The rows of R fall into a few groups, and each row is roughly a mix of its group's hidden directions; some rows fit no group.
R, 124 rows:
[[ 40  19  12   7 -13  54  -5 -39  56  17 -32]
 [-54  -6   8  17 -13  10 -13 -80  22  16  22]
 [-16  31  39  -9 -46  -2 -11 -14  66 -22 -33]
 [ 27 -25 -11  22 -66  24  58  -6 -22   9  21]
 [ -8 -49 -13  17 -12  15  33 -54 -62  -8   7]
 [-34  22  11 -38 -24   1   5 -64  50 -27 -14]
 [ 63 -19  16   5  25 -13   5 -39 -10  -6 -65]
 [ 44 -31  15  13  25 -23  -3  -6   6  14 -81]
 [-17  12 -14  33  13 -17  36 -31 -74 -30  23]
 [-44 -26   9 -18  47  22  -6  14  20 -40  58]
 [-37  25 -29  38 -19   7  42 -65  22  -3   9]
 [-12 -25 -24  11  17 -72  28   9 -33  40  27]
 [  5  53  15 -48  15 -23   1  26 -62 -24  12]
 [-18  20  57 -42 -28 -19  21 -27  38 -35 -26]
 [-17   5 -51 -37 -35  20 -23 -49  37  31  -8]
 [-12  -3  21  10  44  30 -32  59  47 -11  28]
 [ 18  -2   9  67  35 -19  24  44 -18 -44   5]
 [  3  34 -58 -53 -13 -18  -5   6  58  -7   3]
 [ 78  -9 -28  46 -17   3 -33  -2   9 -24 -10]
 [ 23  28  32 -28   2 -14  33 -59  32 -49   5]
 [ -4  12   3 -28 -41 -20 -38  77  15  27  -5]
 [-25 -31 -15 -12 -32  12  28 -68   2  -6 -53]
 [ 28  47  -5   1 -68  33  -5 -29  11  18 -35]
 [  8   7  44 -28 -11 -32  29 -20 -59  39  33]
 [-32 -55 -30  27 -35  -7   4 -34  36  25 -35]
 [ 47   1  14  15  35   3  -7  28  45  43  52]
 [ 16  50  11  32 -35  64 -12 -14  16 -10 -36]
 [ 12 -35  17   9 -59 -12 -35  38   2 -11 -56]
 [ 69 -41 -38  18   7 -18 -17  35 -11  -6  30]
 [ 29 -35 -54 -13 -28  -5  46  27  43 -16  18]
 [  2 -16 -20   1 -21  13  15  31 -41 -51 -67]
 [ 53 -21   7 -40  -3 -58 -19  29   7  36 -23]
 [  3   7 -38 -41 -29 -16  17  29  -5 -43 -63]
 [-58 -23 -34  40 -30  33 -14   4   7  45  21]
 [ -4  67  29  -5  -7   5 -15  -8  72 -11 -18]
 [ 14 -42 -14  44   6   1  -9   1  53  61  23]
 [ 26 -51  42  45  12 -15  10  30 -35  41  -6]
 [ 55  17 -28  35  39  11 -28  15 -50   2 -29]
 [ 28  75  10  21  13  17 -25 -22  31 -15 -39]
 [-17 -14  62  34  16   0  -3 -22 -64  21  23]
 [ 28  12  36  -6  32 -29  -4   5  27  55  58]
 [-10 -61  15  14  69   3   2  -3  33 -10 -34]
 [ 43  -8 -43  68  -8  12  -8  15 -40  20  16]
 [ -5   4  17  33  40 -11  -3  22 -64 -59  -4]
 [-35  41 -26  -8 -64   0   1  18  -9  25  49]
 [-12 -77   9  -6 -63 -12  18 -15  -4 -18   9]
 [-11  11 -15 -27  54  -3  42 -24  -1  10  70]
 [-29  25   3 -15   4 -10 -17 -59  47  30  51]
 [  9 -16  -8 -28 -14   1  31 -81 -30 -31 -22]
 [-41 -44  15  -2  63  19  -5  17  24 -41  23]
 [ 13  12  -1 -21 -11  14  16  34 -41 -65 -54]
 [-57  16  53 -37 -14  -7   9   4 -13   1 -56]
 [ 39  -5  25 -66  -6  28 -34  -2  47 -24  -4]
 [ 22  63 -11  31  43  28 -13 -26 -31   2 -36]
 [ -7  -4 -22  -1  -2  63 -48   5  61  11 -25]
 [-19  23   3 -30  31 -20 -20  76  27  33  10]
 [-38  56   3 -22  37 -29  -5   8 -55 -26 -12]
 [  9   0  33  51  27 -29  33  36 -36 -47   2]
 [-16 -42 -41  44 -21  31  -8 -23  58  10 -12]
 [  7  65 -30 -28  25  13 -23  26 -23 -24  47]
 [-17  -3   7  56  12  70 -20 -28 -11 -23  29]
 [-11  -8 -35 -56 -34   9  22 -31  54  30  14]
 [-12  25 -33  62 -29 -21  34  19 -41   5  35]
 [ 10  43  64 -49  17 -18  14  -1 -38 -24   2]
 [ 14  56  27 -59  23 -29  -2  -5  19   9  44]
 [-34   1  41  23 -22  34  57 -17  36 -38  -9]
 [ 68   4  12  19  46 -51  -2  18 -24  21   2]
 [  0  30  14  10 -24  74  -9 -32  16 -40 -32]
 [ 83  13 -30  38   6   1 -30   2  19 -21   4]
 [-16   5 -49 -37  39 -46 -15   6  52 -22  -8]
 [ -4  -9 -44 -41 -61  23 -20 -43   7  29 -11]
 [ -4   1  -8 -53 -22 -52 -10  36 -42  -8  44]
 [-14 -27   2   9  15  45   2 -24  81  25 -17]
 [ 30  -1   1  72  24  40 -35  39 -13  12   0]
 [ -7  14  66 -37   7  16 -11 -16 -20  61  20]
 [ -8 -25  -1 -38  -8 -51   6   3 -67 -40 -18]
 [ 18  -1  48  30  50 -25  11  53 -29 -27   7]
 [-49 -32 -18  29  28  18  24 -18  52  36  25]
 [  9 -74  -6 -20   0 -23  21  20 -61  -2  11]
 [  5 -24 -39  30  28  18  -8  16 -77  29  -5]
 [ 13  44 -12   3 -53 -39 -11  45 -44  24   3]
 [ 20 -16 -29 -72 -24 -36 -39   1 -31  16 -11]
 [  6 -26 -31 -19 -45  40  38  -1  63   9  12]
 [  1 -22  33 -20  46  38 -32  29  45 -44   5]
 [-16   8  -5  53   9   8  71  -9  43 -23  23]
 [  1  27  15 -28  18 -33  -9 -24  46  47  56]
 [ 20   2  58  41  30 -13  14  37 -54  -8  15]
 [-17   2  32 -27 -46  60  -8 -39  13  41  -7]
 [ 46  41  20 -29  53 -24  -8  30 -23 -16 -34]
 [  5  26  -4  15  65 -63  13   6 -17  16  38]
 [-35 -60 -16   1  -7  -1  -1  40 -56  36   0]
 [ 35  50 -18 -45  26 -20  -8  34  31  10  43]
 [-19   4 -41 -31 -38  36 -25 -48  37  34 -10]
 [-44 -48  26 -56 -11 -33  32  23  -9   4  21]
 [ -2  60   9  -6  44  16  32 -63   5 -12  13]
 [ 40  36  -5  35  -1   9 -52  29  -2  -1 -59]
 [-49 -31 -28  39  30 -13  42 -25  10  35  28]
 [  6 -29   3 -14  49 -65   2  37 -33  -4  33]
 [ 41 -26  13  18  28 -19  10 -32 -24 -11 -74]
 [ 36 -16  56   4  23  17 -27  63 -31  10   1]
 [ 41  16  39 -47  18 -52  21  41 -10  18  -3]
 [-25  40  25   0  17  29 -22 -55  15  -4  60]
 [-29  30 -20  17  33  -1 -75 -23  -3  -8 -38]
 [ 12  45 -46 -39   5   6 -12   6  66  -7  29]
 [  2  15  62 -15   1   6  11 -22 -39  61  34]
 [  9  40  12  65  -1  36  -2  -2 -35 -30 -42]
 [-17  66  -9  35  31  41 -20 -22 -15  21 -35]
 [ -2   2  55 -18  38 -48  46  28 -14 -23  22]
 [-32  71  10  22  19  37  -6 -38   0  11 -37]
 [ -6  21  40  18  66 -53  15  19 -23 -16  19]
 [ 11 -14  60  -7   2 -21  14 -37  62  38   9]
 [  5  -1 -76  24 -21  33 -43 -17  24  11 -22]
 [-40  43   2   7  27 -27 -44 -55 -32   6 -16]
 [-25 -15  15  12  20 -17 -36  88   7   1 -17]
 [ -1   3 -65  21  -1 -58  42 -16  -1 -33  13]
 [ 43  -2 -11  10  21  17  -4  21  81  26  29]
 [-33  40  49 -37 -16 -11  15 -22  56 -20  -9]
 [-53  33  17 -17  -5  -6 -15 -73  -2   4  33]
 [ 24 -10  31 -44  19  30 -24  32  21  62  26]
 [  3 -23  34 -49   6 -26  54 -41 -23 -37  11]
 [ 29  49   6 -38  17   8   3  45 -42 -49  -2]
 [-19  15   1  30  12  -6  13  -2 -79 -56   3]
 [-21   8 -39 -32 -31  31 -16 -52  43  40  -1]
 [-38 -46  16  19  69   8  -6  27   9 -38   0]]
In each list below, one row fits none of the groups, and each other row fits one group, some only roughly. Which row is it?
  * q277: [ -3 -11 -54 -36 -24 -31  16   6  55  -6 -46]
  * q205: [ 27  25  22 -79  17 -14  28 -23  11 -36  -5]
  * q367: [-19  -9  39  36   3  46  -5 -61  40  -6  21]
  * q522: [ 45  13   6  62  27   7   5   0  34  54 -19]
  * q659: [ -1  32   9 -17 -26  70 -14 -33  22 -48  16]
  * q729: [ -3   6  -5  37 -15  34  19 -83 -27 -17 -16]
  * q639: [ 34   6  29   7 -48 -16 -14  -7  50 -40 -48]
  * q439: [-49  16  71  28  -8  26   9 -33  -7 -21 -21]
  * q19: [ 20 -18  48 -48 -12 -36  26 -17 -12 -50 -31]
  * q519: [-18  42  25   2  19  32 -17 -11 -66 -40  30]
  * q625: [-16  34   9  35  44   9  40 -22  34  38  43]
  * q560: [ 12   3  16  28 -40 -11  52 -28 -58  19  34]
  * q151: [-52 -15  30 -32  -6  10  49 -48 -36  -8 -14]
  * q589: [  2 -20 -33  31  -1  12  38  26  61 -52 -13]
  * q523: [-58  34 -15 -10  -9  26 -20 -59 -13 -29  28]
 => q205
  * q584: [ 22 -50  39   0  -5 -55  25  23 -20  40 -24]
  * q144: [-35 -20  19  37  14   9  16 -23 -71 -40  16]
  * q438: [ 42  -9 -33 -46  -4   5  -7  12   8  68  37]
  * q463: [-39  27  19 -12   5  14  39 -73  28  -9  24]
  * q137: [  7  59   9  46 -20  40 -27  49  16  14   0]
  * q235: [-11   6 -42 -20  16  19 -71  -3  45  -1 -34]
  * q57: [  7 -22   2 -21 -18 -51  21 -10  66  48 -11]
  * q643: [ 19 -15  -4  18  10 -32  -8  37  43  75 -17]
  * q106: [-29  36  49  -1  49 -27 -24 -30 -38  21  15]
  * q95: [-22  -9  28  10 -27  53 -24  -2  27 -50 -51]
  * q44: [-68   4  -3   1  -7  29   7 -13 -31 -52  44]
  * q222: [ 58   9  20 -36  48 -13 -12   2   4 -14  57]
  * q770: [ 28 -21   4  37   7 -26  48  49 -24 -52  10]
 => q144
  * q373: [-38 -13 -17 -19 -58 -10   1  -7 -23  -4 -71]
  * q984: [  1 -10  57 -48  37   8  -6  50  40   3   2]
  * q795: [-30   6 -10  40 -27  -9  62 -34   4 -53  -5]
  * q920: [-20 -42 -28 -14 -18 -56   8  24  18  59 -15]
  * q355: [-18  18 -54 -50 -18 -63   0  16 -14  20 -10]
  * q872: [  7  61 -27  29  30  32   9 -43  31   1  34]
  * q243: [-26  -6  -9   1 -53  26   3 -18 -18 -19 -78]
  * q663: [-21 -32 -28  13 -10 -43  25   6  20  73 -23]
  * q81: [ 27  -7 -58 -22  -8 -34  -1  36  48  42  -1]
  * q2: [-20 -13  40 -52  -3 -19  53  13  39 -39  -3]
  * q868: [ 41  38 -45 -16  30  18 -17  48  27 -14  34]
  * q175: [ 45 -16  52  41  34  24  10  36 -33   8  19]
  * q334: [ 75   7 -54  27  -1 -26  26   6  -7  -4  21]
 => q334
  * q969: [-31  -8 -42 -29 -21 -47  30 -28   6 -54 -16]
  * q751: [-13  35  32 -10  29   5  -2  -3 -57   3 -68]
  * q820: [ 30 -21 -40  73 -27  30 -26 -21 -16   2  -5]
  * q430: [ 62  47  13 -39 -37  20 -21 -13 -15 -30 -10]
  * q636: [-11  44 -16   5  27  34 -32 -26  29   4  67]
  * q479: [-13  48 -20   0  46   8   2   7  47  24  58]
  * q789: [ -3  -6 -38  15 -49 -29  62 -35 -26 -22  11]
  * q394: [ 13  52   6  18 -51   3   1  -4 -64 -21 -28]
  * q63: [ 38  36  -2 -33 -67  20  -3 -42  -4  -1 -30]
  * q727: [  5  -1  -1  71  58  13  16 -12  30  35  15]
  * q671: [-59   2 -41  -7 -22 -27 -20 -53  16  33  20]
  * q268: [ 46  15  68 -37  20 -25  22   9  35  12   9]
  * q247: [ 13 -45  10 -14  -3 -33  27  65  -6  50  14]
 => q247
  * q918: [ 39 -14 -41  41  14 -24 -18  46 -39 -36 -12]
  * q337: [-48  19 -12 -27 -32  18  -9 -59   7 -49 -19]
  * q774: [ 29  34 -22 -24  -2  50   5  15  28 -67 -17]
  * q563: [  8 -16   4 -21 -76  16   4 -16 -12  37 -52]
  * q109: [ 36   8 -16 -15  15 -26 -25  73  42  15  25]
  * q892: [-12  18 -43  -1  11 -35 -19  17 -25  55  57]
  * q552: [ 15  43 -29  16  34  16   6 -36  44   5  59]
  * q797: [ 40 -14 -13 -40  25 -50  22 -30  -8   9  56]
  * q473: [-23 -12  26 -33 -12 -57   7 -34  38  53   5]
  * q215: [ 30  31 -57 -28  15 -11 -11  67 -10  -3  17]
  * q818: [ 24  -7 -43 -24  -3 -66 -23  10 -57  -3   4]
  * q122: [-48 -68   6 -11  49 -19   5  12  -5 -30 -18]
  * q975: [  5  18   3  23   3  73  11 -44  50  -1  24]
  * q915: [-23 -12 -12  33 -17  22  19   8  37 -75 -35]
  * q938: [ 40  53 -11 -20  29  37  -2  37   4 -32  40]
 => q563
  * q647: [ 26 -12  34  53  25  68  -9  -1  20 -11  25]
  * q356: [  1 -32  -2 -42  36 -18  41   5 -66   4  30]
  * q449: [ 32  18  38  -7 -43  -5 -19 -18  22 -45 -58]
  * q275: [ 29 -22 -15 -66 -16 -36   7  10  52 -25  21]
  * q488: [ 24 -32 -35  34 -27   4  50  30  18 -54   0]
  * q902: [  6   9  20 -29 -11 -19 -46  84  -6 -12   5]
  * q528: [ 29 -41 -20  62  26  35 -11  33  15  22  26]
  * q736: [  1 -34  -1 -41   1 -36  21  28  43  -1  64]
  * q962: [ 42 -13   1 -53 -34 -39  -2 -22 -34  -6 -48]
  * q441: [ 10  -1 -20 -10 -59   8  10 -49 -44  49  17]
  * q447: [ 47  69  -4  23  35  15  -9 -39  10 -19 -18]
  * q855: [ 32 -24  48  -3  -9  14  34  21  -2 -38 -64]
 => q275
  * q629: [ 35 -25  -7 -34  13 -63  21 -30 -52  -8  -2]
  * q944: [ 32  -2 -51 -13  36 -26  -8  22  23  49  45]
  * q265: [ 45  18  -7  -5 -14 -55  -2   0 -71   2 -27]
  * q993: [-21 -20 -26 -17  -4  -7  43 -71 -36 -20  28]
  * q690: [-49 -21  -5 -43 -51   0 -17  13 -10 -18 -56]
  * q547: [ -3  -6  -2 -40  -3 -29 -24  56  33  36  52]
  * q478: [  3  36  73 -31  26 -20   4 -23 -23  10  38]
  * q333: [-13   6 -71  31 -20 -20   5 -21   2 -54 -30]
  * q336: [-34   6  36  14 -12  48  -1 -63  24 -38 -11]
  * q59: [ 40  59 -21  33  36  27   2 -47  12 -12  10]
  * q404: [  4  42  16 -25 -13  75 -30 -25  27  21   3]
 => q404
  * q91: [ 50 -39 -43 -21 -49 -10  26  38  -2 -19   1]
  * q216: [ 43  13  35 -37   1 -12  20   2  76   5 -16]
  * q664: [ 14  -2  16  13  57  37  13 -46  -6 -55  26]
  * q591: [  3  -1  24  21 -68   9 -14 -36  33 -32 -45]
  * q172: [ 44 -20  22  32  29  -9  28  70 -10 -12  24]
  * q955: [-34  -2 -50  31  12  22 -24  30  23  51  37]
  * q557: [ 14  26  -8  49 -35 -17   7  13  -3  61 -49]
  * q330: [-30  47 -15 -18  49   3  11  14  43  22  49]
  * q618: [ -5 -23 -10  57  27 -11  36 -41  -7  29 -51]
  * q418: [-32  68  23 -15  10 -20  -6 -35  52   1 -20]
 => q418
  * q366: [ 12  18 -60  25  18 -48  12 -19 -27  26  46]
  * q107: [-14  12  22   9   7   1 -42  87 -12 -30  -7]
  * q400: [-35 -50 -16 -22  24  -7  19  30 -59  31  22]
  * q773: [ 19 -31  22 -41 -26 -41 -12  51  50 -16   2]
  * q670: [-13  17  29  27 -23  17 -43 -21 -62 -21 -43]
  * q43: [-19  20  17 -30  38 -15 -17  63 -33  20 -44]
  * q862: [-23  23 -53  11  -5  54 -22 -30  40 -28  25]
  * q253: [-38 -13 -59 -24   5 -41  -4 -23  28  22  46]
  * q313: [  6  -8  -2 -79  -6 -27   6 -10  -7 -25  58]
  * q51: [ -1  16 -24 -11  42  -8  15  -2  75  39  35]
  * q759: [-40   0 -25 -48 -31 -56   9 -23  30  22 -24]
 => q253
  * q933: [ -9  43 -24  12 -50  37  23 -50  13  26  29]
  * q121: [ -1  -6  21 -27  43 -13  24   5 -80   3 -33]
  * q406: [-64 -34  -8  -4 -47  18   6  -3  31  16 -47]
  * q377: [ 30 -22 -34 -10   5 -43   5  21  55  55  14]
  * q234: [ 19  -7  51  -4  -2  53  18 -15  53 -42 -17]
  * q442: [ 30  42  -9 -34   3  35  10  30  27 -64 -17]
  * q342: [-47 -16   5   0   6  45  -6 -18 -17 -73 -28]
  * q745: [  2  -1 -27   1  19 -40 -23   9   3  72  53]
  * q724: [ 16 -25  -4 -49  25  -2 -44  56  39 -17 -22]
  * q678: [-10  17 -14 -16  34 -70 -26  -5 -51 -29 -13]
  * q220: [-26 -43  11  31 -58  22 -32  21  -7 -46 -15]
 => q220
  * q602: [ 12 -44 -28  29  -8   5 -26  33 -69  19 -26]
  * q22: [-11   9  65   5 -14  29  44 -27  -5  46  31]
  * q979: [ 20  49  -8 -27  20  37 -15   4  53 -33  42]
  * q712: [-65  -2  -2 -30 -40  -4 -29  57 -10 -18   6]
  * q112: [ -5 -10 -42  19 -19  19  55   2  68 -18  18]
  * q238: [  2  -6 -31 -33 -13 -57   1  -2  56  51   5]
  * q949: [-41 -27   8  53  12   1  35 -61  25  11  14]
  * q298: [-13  14  20 -19  60   7  -6  26  74  16  13]
  * q392: [ 19  -4  29   9 -40   9  36 -23 -61  41  32]
  * q37: [ 41   7  -9 -36 -27 -67   4   3 -51  16   7]
  * q282: [ -8  10 -37  53   4 -44  34 -16 -21 -56  -1]
  * q532: [ -7  28  13  24  -7  75 -27  10  52 -12 -18]
 => q949
  * q799: [  0 -20 -28  -4  23 -35  44 -47 -23  15  59]
  * q474: [ -7 -52   3  -2 -29 -41  21   8 -25  15 -69]
  * q682: [ 31 -14 -39  38   5 -29  20   3  -1 -49 -59]
  * q359: [-40  -9 -11  10  12  39  33 -71  30  -5  24]
  * q192: [  5  13   5 -48  16 -15   0 -15  -5  79  42]
  * q649: [  8  24 -55   1   2  56 -16  34  15 -53   0]
  * q764: [-19 -42 -18  68   6  23 -16 -21   2  44  30]
  * q450: [ 29 -26 -28 -28 -51 -12  59  -7  -5  24  36]
  * q171: [ -5 -12   1 -39 -15 -61  12 -16  50  52  -6]
  * q686: [-10  14  68 -32  38  16 -51   1   4  31  -6]
  * q261: [  0 -59 -20   7 -29  -4  35 -42  11 -19  55]
  * q322: [-37  -4 -15  71  16  20  11  14  29  52   3]
  * q807: [-16  18  63  -7   3 -18  64 -14 -14  24  36]
  * q193: [ 22 -27  46  -7  12 -50  14  33 -49  36 -20]
  * q250: [-42  -9 -28  33   3 -29  27  10   0  64  43]
 => q682
